One turning vector, and how many steps it has turned
The counts run from 0 to 529.
[122 104 161 121 111 134 129 128 148 173 140 124 127 136 140 141  63 123
 111  98 138 142 158  96 153 114 121  94 122 108 149 124 131 125 104 125
 156 157 110  87 106  81  91 130 192  97  97 104 124 150 133 165 172  95
 113 120 144 156 149 133 175 130  66 122 133  72 117] => 460
[140  97 168 155 109  99  93 160 162 171 149 133 101  99 112 116  99 141
 106 126 132 130 119  60 121 132 111  89  96 103  86 135 124 173 123 119
 117 113 118 128 136  82  87 154 184 145 112 115 141 128 101 158 185 113
  79 120 106 131 110 125 177 158 115  69 117 115 142] => 390
[131 129 135 145 130 133 111 115  95 146 124 111  70 116  96 168 128 169
 154 104 123 110 154  57 112 140 123 107 131 137 126 114 104 137  94 106
 147 130 125 134 120 100  61 131 163 129  91 132 196 130 135 180 187 124
 115 114 123 142 112 141 181 142 116 102 131 150 142] => 174
[105 114 157 122 120 139 102 149 124 124 103  86 110 101 103 156 117 133
 163  95  80 144 168  96 173  88 122  99 120 126 133 146 103 120 100 109
 143 156 140 128 114  77 100 163 166 131  83  91 168 141 125 109 165 103
 123 105 117 144 160 129 180 137 115 101 146 134 116] => 355
[130 125 164 111 153 134 104 150 145 145 142  98 127 117 123 141 101 127
 138  95 119 130 131  70 141  86  94  77 134 102 128 150 126 127 135 109
 158 137 136 113 103  77 102 155 185  79  82  84 132 125 127 136 191 122
 129 108 128 143 138 125 191 159 112 105 124  98  96] => 463
[116 102 157 152  96 148 120 139 111 125  99  86 101  82 100 174 114 154
 168  80  88 133 166 109 169 114 126 105 132 136 143 134 115 141  85 123
 160 161 119 124 131  64  82 137 167 138  95 107 190 155 131 129 152  96
 128 121 144 152 149 148 173 148 103 105 154 141 137] => 354
[142 125 122 105 114 139  95 121 121 134 138 123  82  78  90 172 125 150
 147  99  69 130 167 118 155 108  96  69 105 125 136 108 131 120  99 122
 141 154 128 121 102 106  88 141 179 120  93 125 175 138 115 154 196 109
 124  91 147 152 131 146 177 139 132  89 160 131 176] => 439
[121 125 116 105 109 151 113 109 107 165 130 125  84 104  98 155 110 135
 140  98 103 128 171 127 166 134 105  81 106 135 160 109 149 124  96 135
 139 171 124 113 100 127  70 143 181 122 109 120 159 146 119 176 158  95
 123 113 161 159 144 151 175 137 111 100 146 116 188] => 438
[134 122 131 115 152 128 108 124 157 143 164 111  92  93 137 169  95 160
 111  83 136 139 132  76 130  99  90  90 124 104 134 129 154 144  94 107
 132 161 104 108 107  75  90 130 166 111 103 109 176 169 129 168 185 107
 129 108 152 144 118 152 178 146 112 101 151  98 119] => 120
[148 136 164 135 108 143 109 156 120 179 131 116 135 145 110 102  98 138
 145 125 154 161 163  76 164 124 118 125 120 130 113 146 114 162  86 156
 111 120 131 104 134  88  61 150 164 116  99  99 153 139 142 133 178 119
 108 130 133 175 177 121 186 133  82 109 111  84 123] => 284
[104 101 184 132 126 126 117 149 120 132 137 108  99  85  91 165 111 153
 160 104 110 123 179  88 164  77 119  71 140 136 121 157 105 171 115 127
 135 110 142 111 119  71 102 181 178 147 113 117 187 134 127 108 168  97
 137 118 116 143 146 126 167 149 113  92 132 138 104] => 359
[116 100 160 139  98 150 133 132 107 159 105 108 125 102 118 146  82 157
 164  92 118 119 163  96 159 124 118  98 127 163 137 114 124 150  89 131
 158 155 116  93 130  85  89 112 154 138  93 121 184 146 130 140 152  82
 140 117 107 152 170 139 175 145  80  92 152 117 137] => 353
[132 146 136  99 127 153  96 132 121 160 128 129  99 119 100 149  97 141
 172 117 137 134 174  93 155 107  85  84  83 170 114 127 134 126 107 155
 137 147 138 114 103 132  71 159 149  97  80 118 152 110 116 134 168 126
 107  84 138 143 166 103 187 131 117 114 136  74 181] => 96
[136 155 122 110 136 141 101 117 109 154 144 125  78 116  96 156 105 157
 146 101 137 127 153  87 140 116  84  79  99 151 143 117 135 131  87 151
 143 167 132 113 103 125  68 145 154  95 104 140 178 120 128 170 178 133
 130  90 151 145 143 126 174 125 114 106 146  92 188] => 97
[134 147 158 149 116 123 109 165 136 149 160  81 120  87 111 109 140 129
 115 120 118 119 109  74 144 127 120  78 112 104 104 142 108 167 109 141
 112 109 118 156 158  97  66 129 158 142 131 117 166 153 130 163 211 148
 120 133 129 149 114 119 165 147 140  94 121 119 118] => 404
[136 129 151 159 106 123 114 169 118 184 162  84 111 100 116 117 112 125
 100 122 124 100 132 100 115 148 142  98  52 125 105 124 102 146  96 131
 132 108 109 127 144 112  92 128 166 128 102 139 126 140 111 190 219 110
 117  88 114 147 141 117 172 144 111  98 119  97 131] => 397
[151 104 170 132 118 136 121 158 150 153 121 120 135 119 128 110 101 134
 144 106 113 129 128  89 129 127  93  84 120 109 123 117 125 148 138 114
 156 135 141  75 116  47  86 148 196 113  85  79 138 125 127 130 194 111
 125 115 144 168 141 104 173 178 102  91 146 104 136] => 467
[134 104 150 107 113 147 103 132 143 134 128 124 122 113 112 167 119 130
 140 131 109 147 139  75 168 104 116  78 119 110 112 151  90 109 141 113
 133 154 139 131  94  77  86 149 197 118  86  93 113 144 124 139 205 104
 100 123 101 132 117 131 206 147 123 102 123 139 112] => 256
[140 112 161 129 113 147 110 155 125 144 129 110 117 127  95 116 115 120
 146 117 114 166 155  86 180 136 133  93 125 110 131 162  83 135 107 130
 137 139 136 141 132  65  64 142 182 115  88 111 135 159 128 133 203 105
  95 134 133 167 133 153 190 140 104 106 116 115 104] => 270
[156 106 174 119 122 137 110 156 131 137 132 128 123 113  96 137 124 129
 147 124 112 124 135  94 134 103 101  77 122 124 100 116  89 136 120 140
 141 108 125  98 104  76  98 129 186 126 109 115 145 148 126 151 211 114
 109 122 119 160 109 146 160 185 118  86 130 138 145] => 260
[118 136 161 135 121 141 135 173 142 166 136  94 142 105 146 131  96 139
 118  99 113 122 139 118 130 125 107 111 119 126 116 117 126 141  81 138
 132 136 114  87  91  69  90 115 187 122 108  77 121 141 134 165 176 110
 131 101 131 184 154  94 163 166 103  94 124  98  77] => 131
[118 107 154 134 103 160  90 134  99 119 106 105 126  73 101 143 132 158
 164 119 121 132 130  82 157 124 106 117 118 147  89 126 115 125 114 109
 126 157 136 112 110  75  89 142 163 118  76 101 158 124 129 112 199 136
 133 108 105 151 158 117 199 175 130  84 134 154 138] => 157
[122 120 121 170 106 148 122 144 116 186 131 119  88 129  85 127 109 123
 124 119 116 131 152  86 146 152 113  88 109 137 146 137 105 122 117 105
 144 152 139 149 115 105  78 136 192 128  96 143 145 117 101 184 178 106
 100  74 129 134 125 123 177 123  84  91 118 104 157] => 186
[104 127 137 154 112 104 105 142 114 182 144 113  93 110 104 164 111 152
 106 118 146 126 140  84 155 118 127  92 109 125 140 123 105 124  88 122
 135 107 105 166 112 115  86 135 189 172  93 144 165 143  97 186 187 102
 102  99 122 130 119 133 150 139  97  96 129 101 125] => 519
[124 124 154 158  98 150 124 150 113 205 162  92 126 121 103 153 107 139
 139 102 131 129 154  99 184 112 124  70 107 138 147 135 119 144  84 138
 144 142 116 162 124 102  75 115 175 159  95 132 154 166 102 181 168  81
 126 115 141 133 151 119 166 120  83 112 132  83 123] => 2
[ 94 140 157 133 126 150  98 138 100 156 142 104  95 114  70 169 135 138
 145 130 137 125 174  88 153 116 123  96 126 142 109 165 110 130 118 127
 120 122 127 124 125 103  65 151 189 145 112 133 171 117 152 146 195 132
 141  98 102 134 155 114 190 134 127 103 102 136 113] => 167
[111 141 173 152 132 160 103 131 125 156 135  96 130 129 101 130 135 146
 179  91 114 143 128  78 191  92  82  79 138 138 124 143 146 136  97 131
 128 174 140 156 112  90  78 109 162 109  92  93 145 144  98 147 156 103
 144 113 137 144 144 123 179 124 126 101 140  89 109] => 5
[106 120 150 135  89 135 114 176 119 137 116 107 136  89 123 143  90 148
 150 131 150 150 147  87 162 115 135 126 106 136  84 149 111 144  82 143
  95 116 119  94 129  79  70 145 175 126  87  96 152 133 138 124 173 135
 113 101 110 162 172  98 192 152 106 100 117 125 111] => 490
[134 151 117 128 124 116 102 167 124 152 149 118  80  90 102 129 122 156
 123 107 128 119 148  98 115 119 107  73  94 114 115 127 124 157  94 121
 126  99 143 109 109 107  87 161 193 135 126 106 190 124 132 153 206 150
 128  74 153 152 126 106 162 145 143  77 140 128 148] => 305
[123 139 152 148  99 165 112 182 109 165 137  94 100 101  83 117 113 142
 153  86  86 128 160 146 179 106 116  87 113 148 145 141 108 144  91 143
 146 145 139 146 120  88  91 110 171 136 105 116 145 146 101 143 176  86
 136  84 145 144 151 113 160 128 106  98 130  97 121] => 10
[125 137 155 162 112  95 105 163 128 191 128 105  98 126 111 149 108 136
 131 111 128  93 142  72 117 120 114  75  89 127 141 119  98 149 102 116
 137 101  98 132 122 124 110 154 153 139  76 131 166 129 106 189 199 104
  90  87 111 128 126 115 164 136  78 120 128  88 137] => 191
[139 121 155 133 111 175 146 156 123 163 128 111 135 137 130 105  81 136
 139  84 111 144 145  99 145 149 103 106 134 117 124 117 125 127 119 127
 163 163 119  93 132  67  71 127 201  84  92  89 126 125 133 153 170 107
 142  92 138 166 161 119 188 162  96  98 123 113 125] => 468
[105 102 154 138 121 127 114 143 125 178 133 144  91 126 116 141  72 144
 109 121 148 118 176  63 131 106 119  90 108 147 103 135 117 153 121 111
 125 115 115  86 129  75  89 184 187 117 113 129 138 126 108 152 172  85
 106 115 105 128 139 123 176 137  74  77 108 111 147] => 375
[ 89 123 156 128 128 118 101 139 145 164 142 103 117 118 118 140 114 134
 104 119 119  95 163  79 113 129 120  95 117 118  94 126 110 133 130 109
 106  98 106  90 117  89 107 159 181 115  98  91 116 123 155 171 194 121
 123 119  92 156 142 118 208 123 103  82 108 123  88] => 46
[124 127 123 145  87 107 117 126 107 156 129 118  74 113  94 170  98 153
 127 120 146 143 170  69 155 134 142 106 115 138 143 123 116 131  96 104
 123 127 114 136 121  94  58 143 188 155  90 143 169 136 118 186 148 106
  73 114 118 137 119 160 174 135  94 111 134 139 151] => 178
[133  97 132 130 118 137 126 156 141 155 160 119  97  91 117 126 113 128
 106  91 114 155 120 103 158 114 103  77 113  96 140 131 137 153 110 108
 154 156 122 112 103  62  97 133 221 136 109  93 146 144 106 135 188 107
 122 106 169 144 121 140 164 155 127  94 146 103 138] => 125
[117 112 136 128 116 123 134 145 129 146 127 114  84  88 112 127  98 154
 124  99  94 113 174  90 127 154 107 121 127 119 111 105 124 158 101 108
 115 144 120  84 111  46  80 125 191 149 142 106 168 141 143 153 182 100
 118 108 118 161 124 153 173 142 108  62 145 143 113] => 40
[110 122 145 133  85 155 119 122 134 178 146 102 157 104 115 150 104 140
 128 101 137 128 116  91 175 126 116  63 120 152 153 127 159 148 110 126
 120 154 100 135 108  97  83 104 197 130  97 106 143 145 114 188 166  98
 127 131 129 159 139 100 164 157  90 116 131  78 142] => 330
[126 150 150 134 150 140  95 143 114 155 124 101 100 122  92 111 119 161
 162 100 133 123 144  81 149 120  83 117 123 118  99 161 116 163  97 147
 134 131 126 111 136  89  69 166 147  79 101 111 169 127 134 135 196 155
 125  99 144 162 143 122 185 143 126 100 119  96 144] => 288
[ 99 131 174 142 130 128  88 148 114 165 141  85 117  99 111 148 115 144
 145  87 114 103 174 120 158  61 111  80  96 138 135 139 112 142  94 139
 140 123 113 145 124 106 121 141 150 121  82 117 158 153 116 139 195  95
 146  96 118 130 175 104 171 125  92 116 135  69  97] => 15
[134 101 165 130 122 117 118 127 138 150 154  96  99  85 113 145 140 149
 118 108 103  93 126  81 105 142 119  81 102 114  98 121 109 149 135 100
 131 110 106 109 128  83  88 145 160 133 125 120 154 134 135 161 219 132
 118  96  98 136 112 141 183 166 121  80 128 141 148] => 53
[105 141 108 127 119 142 123 147 136 177 141 116 114  98 106 128  98 145
 119 115 150 147 146  95 158 134  91 107 112 108 111 134 156 151  99 123
 105 142 111 129  96 100  65 116 219 141 106  92 161 120 126 174 156 136
 117 104 154 153 138 100 190 152 103 100 127 109 105] => 315
[112 106 159 136 125 137 107 143 135 163 167 108 147  85 142 143 114 162
 118 108 139 129 106  89 127  93  97  70 108 129 121 122 145 162 104 119
 136 127 109  98 122  63 103 142 179 135 101 102 144 158 127 137 195 109
 137 143 116 159 145 133 163 189 104  92 138 105 128] => 138
